Some points, one per row:
ndarray[  7   2 -29  -1 -36  -8  -1   1]
ndarray[  9  -4 -10  14  -1 -18  23 -10]
ndarray[ -27   -6   58  -57 -100   16  -52  -24]
ndarray[-15  12  -5  12  11  28  12  17]
ndarray[ -6  37 -20  29  28  31 -31  13]
ndarray[ 26 -35   9 -52 -18 -17  36  28]
ndarray[-29  -1  19 -53 -28   9 -47 -34]
ndarray[ 48  11 -13  -7  57  -9  12   9]
ndarray[ 28  -6 -40 -17  66  -2  25   3]
ndarray[  5   2 -31  31  30  15  28  20]
ndarray[-5  7 49 41 -1  5 26 22]
ndarray[24 20  6 31 46 55 32 16]
ndarray[ 47  57  16  12  70  55 -24 -14]
ndarray[ -4  14   8 -17 -15   3 -29 -12]
ndarray[ 45 -16 -87  70 127  -2  58  54]
ndarray[ 24 -11   9 -24 -37   3 -61 -24]
ndarray[-62  -9   9 -16  -8  -8 -51 -35]
ndarray[ 56  10   3 -41 -11  -7 -38 -30]
ndarray[  0 -17  -1 -31 -31 -34 -27   5]
ndarray[ 35 -65 -19  10  23  -6  50  55]
ndarray[ 74  -6 -62  32  90   0  37  35]
ndarray[-39  -2  12  23  14  19 -27   8]
ndarray[-13 -12   3 -38 -41  -2  46  -3]
ndarray[ 37 -11 -16  12  67   4   8  17]
ndarray[ 28  19  27  64  14 -13  59  44]
Then 36 other points, each followed by its number:
ndarray[ 29   6 -16 -40  -2 -10   6  -3] 0
ndarray[-13 -16 -32   2  33 -26  -1 -60] 1
ndarray[57  4  3 47 51 10 11 14] 2
ndarray[ 15  -9  32  11  -7  -9 -76  -8] 3
ndarray[ 12  39  38  14  23   7 -21   3] 4
ndarray[ 48 -10 -38  21  78  24  46  20] 5
ndarray[ 53 -28 -38  10  43   9  20  11] 6
ndarray[-49 -26  23 -24 -65   8 -13 -20] 7
ndarray[ 57  -8 -30  -6  65  27  21   7] 8
ndarray[ 19  24 -17   1  18  -3 -16   2] 9
ndarray[ 10   5   6 -67 -54  54 -54 -18] 10
ndarray[-15 -19 -76 -24  15 -24  -3  34] 11
ndarray[ 28  31 -54  82  97   3  14  34] 12
ndarray[ 27  -6   2  14  13  21   9 -16] 13
ndarray[-60 -23  -4  -3 -23  -7  -4   5] 14
ndarray[ 69 -10 -90  66 115  -4  57  21] 15
ndarray[-46  14  51 -70 -92 -29 -45 -19] 16
ndarray[ 33 -24 -50  32  93  47  79  10] 17
ndarray[-30 -13  23 -16 -17 -22   4 -34] 18
ndarray[ 20  -3   5 -32 -14 -23   4 -26] 19
ndarray[  7 -12 -38 -10  40  30  22  23] 20
ndarray[-39  -1  56   5 -44  -2   4  35] 21
ndarray[  5   8 -33   6  10 -23   3  16] 22
ndarray[-18  53  46  16   8  25 -29  34] 23
ndarray[-38  12  31  32 -78 -60   5 -45] 24
ndarray[-41  22  25 -26  -3 -15 -53 -38] 25
ndarray[-48  -7 -12  10  15 -23 -30 -20] 26
ndarray[ 27   2  -1 -48 -11  10   8  -3] 27
ndarray[  3 -23  32 -10 -30 -36   6 -12] 28
ndarray[-16 -10  -9   6 -54  16  32   4] 29
ndarray[-53 -19  -2 -21 -30  -4  16  22] 30
ndarray[ 28 -39 -87 -39  55  -8  13  22] 31
ndarray[ 76  -5 -24  40  63  -6  55  45] 32
ndarray[ -33  -22   76    0 -108  -16   -7   13] 33
ndarray[ 42   8 -47  48  63   4  33  20] 34
ndarray[-28  24  35 -53 -35 -15 -34 -48] 35
Which of these numbered points is nearest to each point below, ignoring the direction in which the first points spread most? Its number follows each.
ndarray[-43  -8  35  12 -12 -11 -14 -10] > 18
ndarray[  3  19  46 -26  -2 -36 -19 -15] > 35
ndarray[ 14  45  -3  25   4  -5 -14   5] > 9
ndarray[-19  -8 -39 -30  -6  18  17 -14] > 20
ndarray[  2 -10  -3  88 -17 -25  33 -30] > 24
ndarray[-11  -1  -1 -44 -62  -5  -6 -42] > 19
ndarray[ 40  10 -39  33  67  34  65  25] > 5
ndarray[ 41  -8 -24  -4  32  13 -54 -36] > 15
ndarray[  3  19 -12  66  53   1 -13  -5] > 12
ndarray[-61  22  43 -16 -81 -33 -28 -37] > 18
ndarray[-32  30   5  18 -51 -19  12 -36] > 24
ndarray[-20 -21   2  -4   3   0  -3   9] > 7
ndarray[-12  -3  64   6 -82 -21  27  15] > 33
ndarray[-55  15  43 -56 -45  14 -73 -53] > 25
ndarray[ 64 -12 -25  -3  38  24  63  31] > 27
ndarray[ 31 -15 -31  15  37 -24  21   4] > 19
ndarray[-10  26  33  22   1  15 -26  -7] > 4
ndarray[ 11 -22 -41  -1  28   9   4  33] > 20
ndarray[-20   1  78  18 -73  -7  28  21] > 33
